In the rows, 128 means zero.
Turns in one plane each, and the order they were made in; the first pair answered
turn j135:
[125 123 134 130 118 151 119 123 111 112 114 127  87 133 146 115 132 144
 162 127 136 126 132 138 135 120 124 143 131] => [120 111 144 133 135 152 114 116 117 114 123 122  90 120 152 126 130 139
 154 128 131 138 147 130 138 121 125 142 130]
[121  74 171 148 155 143 107 102 107 132 154 127 120  98 137 141 133 140
 135 135 106 129 166  97 119 124 111 150 112] => [128  81 156 149 129 124 120 129  92 124 144 119 144 113 131 119 158 132
 139 149 107  89 122  92 106 115  93 170 107]
[122 118 137 129 159 156 121  93 130 124 129 120  93 126 146 121 112 138
 123 145 113 129 160 151 162 113 122 140 127] => [119 108 141 141 173 141 121 102 129 122 134 108 126 120 148 128 133 123
 117 155 106 118 151 131 152 112 110 156 124]
turn j255:
[105 104 127 146 160  89 152 130 129 119 102 115 189 150 164 116 182  99
 149 149 144  84  81 105 103 122 107 164 130] => [102  80 153 151 179 106 141 106 125 109 105 118 155 146 180 119 172 109
 171 157 141  99 109  94 116 127 104 168 122]
[151 159 123 113  77 101 156 165  94  85 115 151 151 115 131  95 162 132
 130 144 110  84 105 143 119  97  98 156  92] => [146 117 156 125 100 127 143 129  84  68 117 151  98 109 158 100 145 145
 165 151 111 100 141 131 137 101  94 166  84]
[126 139 142 126 117 141 105 164 109 128 127 118 145 112 131 118 109 130
 142 131 119 129 136 124 145 108 135 123 132] => [126 137 146 126 122 140 105 158 113 124 125 121 140 109 135 122 107 132
 143 130 117 136 144 127 149 113 139 124 130]
turn j364:
[ 89 127 141 111 127  97 135 126 136 108 111 125 160 145 171 131 160 103
 133 147  85  96 104 114 103 154 112 130 125] => [ 93 101 175 120 132 117 113 115 115  90 114 119 116 134 175 124 140 116
 161 153  93 102 121 107 124 143 112 145 119]
[132 144 117 131 109 106 135 103 164 154 116 124 173  98 109 101 131 140
 127 124 131 107 121 169 145 118 104 157  98] => [129 123 134 140 116 111 125 106 154 143 121 113 163  92 112  98 132 142
 140 135 137 104 126 154 152 107  98 175  89]
[142 129 153 112 119 149 116 116 113 118 127 135  75 132 126 119  91 145
 145 128 148 144 133 147 155 128 139 124 124] => [140 167 108 100 108 127 141 130 135 146 118 144 125 142 125 127 108 129
 114 117 137 141 112 168 131 144 145 105 133]
[116 104 165 167 139 157 115 133 121 111 155  97 148 166 142 110 135 138
 142 156 140 110 126 115 116 118  99 138 124] => [126 121 163 150 122 180 111 118 128 115 143 113  99 176 143 108 105 156
 147 143 150 130 140 141 133 127 112 114 129]

(two turns a pair)
[137 141 115 108  82 113 154 130 108 133 121 134 132 136 124 112 135 132
 129 141 126 104 104 131 126 127 136 128  93] => [136 119 139 115  88 122 141 123  98 122 122 129 116 132 124 106 131 144
 140 145 130 104 110 121 136 117 128 142  87] -> j364, j364
[116 114 157 130  92 123 103 142 116 126 115 134 102 114  95 110 117 142
 162 124 150 107 133 128 113 100 146 122 136] => [119 143 131 116  98 122 114 136 140 149 112 149 112 117  96 124 109 142
 141 107 147 129 142 147 109 120 163  89 150] -> j135, j364
[105 134 106 134 131 101 152 147 140 146 143 127 176 115 121 132 143 116
 107 124 118 127 116 117  97 123 117 127 139] => [125 160 100 112  94 128 155 139 140 147 119 151 119 136 115 121 110 142
 116 110 136 139 117 154 114 133 140  98 146] -> j135, j135
[132 124 118 110 113 129 141 135 130 138  99 125 126 140 118 101 114 138
 139 125 127 107 117 131 141 105 138 112 124] => [128 133 107 109 128 124 144 132 148 149 110 130 143 137 123 116 112 130
 121 115 116 120 124 134 132 118 140  99 129] -> j135, j364
[123 139 124 124 134 131 126 127 146 155 148 129 146 117 101 147 107 133
  93 106 133 145 144 136 126 119 144 106 148] => [123 145 111 127 122 111 136 145 135 151 141 121 174 124  98 131 130 126
  94 113 128 118 112 131 117 110 128 126 142] -> j135, j135
[102 140 120 127 131 116 140 124 107 154 159 114 113 124 129 127 136 106
 123 128  83 124 138 118 131  92 118 123 120] => [111 155 112 116 108 119 144 124 103 151 151 123  95 139 124 116 132 114
 132 129  92 117 127 134 134  95 118 114 122] -> j135, j135
[143 111 156 137 102 150 112 110 111 129 104 145  71 122 137 117 113 153
 168 125 138 119 139 132 139 134 110 143 124] => [133 129 133 128 131 143 123 100 155 160 117 151 104 115 150 154 111 138
 134 105 119 159 167 143 127 160 129 104 144] -> j364, j135
[136 146 114 109 136 146 138 131 127 136  94 127 130 146 105 131 137 143
 130 132 130 109 114 135 130 144 126 132 145] => [135 146 114 108 137 152 136 131 131 143  97 128 124 145 102 136 133 142
 124 128 129 116 124 140 131 148 133 123 150] -> j135, j255
[137 115 122 144 145 128 130 122 123 144 146 138 109 118 113 147  98 126
 127 126 143 173 150 141 154 128 136 127 127] => [132 100 131 148 154 121 125 121 120 140 151 132 119 110 115 150 105 124
 130 126 139 171 149 127 152 122 134 137 120] -> j135, j364
[119 139 105 130 139 114 142 131 147 138 136 129 157 117 131 140 136 119
 107 126 123 131 138 135 127 125 137 111 133] => [119 113 124 146 139 114 128 139 127 119 138 114 157 110 128 125 147 117
 125 139 122 110 129 113 130 111 124 141 121] -> j135, j364
[155 146 108 119 122  99 150 152 140 143 137 104 121 121 115 115 147 114
 109 113 126 113 104 111 117 135 106  95 132] => [157 113 148 130 129 121 124 133 121 124 143 100  75 114 118 106 128 130
 135 126 133 117 125 101 138 119 105 112 122] -> j364, j364
[132 185 143 118  80 117 125 159 133 144 144 119 166 152  44 135 149 161
  99 135 156 120 126 120 119 119 126 105 114] => [129 132 191 148 102 136 103 142 110 109 148 101 133 139  60 128 157 166
 142 154 155 113 147  86 139 105 107 144  97] -> j364, j255
[136 145 132 136 106 126 128 119 131 130 117 128 107 125  82 104 128 123
 117 128 130 122 127 132 132 121 133 132 119] => [133 151 120 134 120 118 135 118 146 141 122 130 118 122  90 121 127 116
 104 120 124 136 139 134 127 130 139 119 124] -> j135, j364
[128  96 140 142 152 145 104 130 140 139 137 130 165 111 129 144 111 109
 120 126 113 129 149 117 123 117 138 108 121] => [130  91 146 143 141 146 100 134 130 133 138 125 154 111 121 135 103 115
 125 128 118 122 146 116 128 106 137 114 117] -> j255, j364
[126 123 137 124 142 151 120 106 141 141 132 148 100 132 151 142 131 128
 154 119 123 139 147 129 139 142 127 122 131] => [118 130 118 128 150 129 133 121 148 148 137 143 149 131 154 145 160 110
 135 122 115 127 128 119 117 145 119 126 133] -> j364, j364
[130 137 124 142 142  94 122 179 119 138 122  89 108 108  99 132 150 130
 132 131 164 124  97 140 129 140 107 127 146] => [129 139 129 135 151 112 115 164 127 144 126  98  77 108 100 144 129 140
 128 122 168 149 121 151 137 152 118 111 153] -> j135, j135
[123  95 167 126 149 157 126  75 126 108 115 138  59 125 157 138 106 138
 171 133 130 153 157 128 157 143 123 128 113] => [108 119 127 121 175 127 154  78 169 146 129 144 130 115 167 170 130 111
 125 118 108 173 162 135 128 166 130  99 129] -> j364, j135
[117 114 136 139 158 120 140 133 109 151 145 112 130 100 118 135 146 136
 106 121 129 126 149 139 110 117 126 126 146] => [126 124 133 127 148 130 135 127 116 154 142 124 106 101 117 135 131 151
 110 114 137 139 155 151 118 122 136 114 152] -> j364, j364
[136 163  97 108  81  98 169 136 136 119  96 135 135 143 142 101 156 134
 128 135 126  94  91 156 116 146 144 135 129] => [133 116 141 125 111 130 150  94 129  99  95 134  72 135 178 108 134 149
 171 147 124 113 140 139 141 152 142 150 115] -> j255, j255
[138 124 153 127 111 133 117 143 108 116 131 129 109 123  98 116 116 144
 130 123 144 110 113 129 142 113 134 127 119] => [141 133 147 120 103 137 119 139 113 123 124 138  98 129 104 114 113 149
 132 120 145 117 112 141 143 117 138 122 121] -> j364, j255
[142 177 131 119 117 130 128  86 137 155 146 147  82 135 107  84  85 147
 136 103 117 145 107 142 140 143 141 118 145] => [132 185 110 126 122  91 148 115 143 164 154 134 152 133  98  83 126 120
 113 111 107 116  77 129 111 138 123 131 144] -> j255, j364
[108 149 103 123 108 117 127 117 150 160  90 144 126 140 170 125 126  97
 130 143  98 120 129 145 140 173 156 126 129] => [108 143 109 127  93 112 128 129 134 146  84 135 133 144 166 112 137  98
 138 153 101  95 109 138 136 163 148 146 118] -> j364, j135
[148 149 120 124  97 132 139 137 120 121 108 140 119 135 123 114 127 133
 132 122 134 122 105 159 134 119 134 121 136] => [141 120 136 141 114 125 131 145 105 107 122 121 141 124 123 111 146 123
 139 135 132 105  99 129 129 105 121 149 128] -> j364, j364
[122 124 138 119 106  91 129 146  91 107 132  88 188 135 109  93 158  81
 138 128 139  82  88  79 119 113 137 165 126] => [137 120 162 103  99 156 112  88 100  97 111 128  59 149 134  96  91 126
 175 114 161 134 148 118 161 138 164 133 130] -> j255, j364
[105 120 143 134 135 126 141 129 133 145 127 129 135 106 141 147 132 127
 112 139 128 144 149 109 140 124 133 116 131] => [111 110 154 141 128 131 132 133 117 130 123 124 118 107 139 131 134 134
 128 146 131 126 139 103 146 112 124 137 123] -> j135, j364
[123 166 100 126 124 114 156 127 144 145 128 156 153 152 155 131 138 111
 122 132 120 144 120 151 118 149 134 119 148] => [125 156 111 133 105 110 151 139 118 126 121 147 146 157 148 107 151 114
 142 148 131 113  95 137 118 132 116 151 133] -> j364, j135
[134 125 114 124 100 119 115 132 103 118  75 148 116 129  85 116 122 151
 170 111 114 100 112 124 131 146 144 109 106] => [129 142  94 119 118 112 125 130 133 139  81 158 139 121  92 139 122 145
 143  98 105 120 127 133 122 165 153  81 118] -> j135, j364
[121  94 137 132 177 114 125 118 141 129 154 133 151 111 135 132 147  93
 106 131 118 149 142 120 129 132 127 127 136] => [131 112 137 115 162 138 122 105 147 130 141 148 106 123 131 128 118 113
 111 117 129 169 157 145 142 138 143 111 141] -> j364, j364
[138 122 164  98 107 146  95 152 117 112 120 146  98 138  97 114 108 148
 127  91 163 125 128 106 147  87 142 127 133] => [127 140 122  94 105 110 125 177 137 130 121 146 168 141  95 121 140 118
  95  91 149 107  96 103 117  98 134 120 135] -> j364, j364
[117  84 156 159 152 123 149 109 114 107 111 112 146 120 160 124 172 108
 167 157 112 101 111  85 118 130  84 173 112] => [142 126 140 134  88 148 152 109 104 107  75 141  82 152 151  93 138 141
 181 146 139  98  97 131 136 134  98 150 115] -> j135, j364
[119 104 150 134 151 134 117 136 127 126 155 120 134 109 115 135 107 136
 120 138 134 134 141 117 152 118 144 113 131] => [129 123 135 129 117 120 129 157 116 120 142 125 144 125 104 113 123 136
 124 144 140 101 101 124 142 112 129 127 128] -> j135, j135
[119 115 115 129 146 127 127 115 153 134 138 131 135 122 153 145 128 131
 114 127 102 149 149 134 123 141 123 121 133] => [117 101 129 140 145 116 120 132 134 122 147 118 152 113 139 133 142 126
 120 133 107 127 132 115 123 124 113 145 126] -> j255, j364
[145 149 119 123  89 134 133 151 101 124 115 119 109 137 111 105 118 137
 123 135 141 103 100 141 131 101 124 126 122] => [148 164 108 116  87 137 138 135 117 134 103 131  97 144 129 113 112 138
 121 126 141 120 109 155 134 120 129 110 129] -> j255, j364
[111 114 137 146 134 107 145 114 146 122 131 128 137 127 129 137 137 126
 139 129 110 142 128 124 118 144 111 141 129] => [116 124 138 138 129 119 144 110 148 119 124 141 109 134 130 136 118 135
 144 122 121 150 141 141 129 148 123 129 134] -> j364, j364
[114 123 146 131 114 129 119 152 130 129 114  95 128 142  84  73 128 134
 135 124 132 107  83 159 127  97 144 119 138] => [103 102 163 135 157 149 103 125 150 139 131  95 109 121  94 106 108 133
 126 112 127 152 137 153 140 104 159  99 144] -> j135, j135
[138 171 103 118 105 153 144 132 159 124 135 153 112 117 103 161  74 154
 157 139 120 120 135 131 127 119 122 119 121] => [122 157 103 129 135 138 143 129 174 132 152 145 146  98 112 182  87 138
 144 139 104 128 145 119 119 124 124 118 124] -> j135, j364
[126 135 133 115 132 125 123 106 157 147 137 121 132 120 128 138 102 152
 134 140 131 156 152 135 120 146 132 118 139] => [122 141 120 117 128 106 135 121 156 145 139 112 169 127 125 132 126 136
 122 148 121 135 124 129 105 142 120 131 137] -> j364, j135
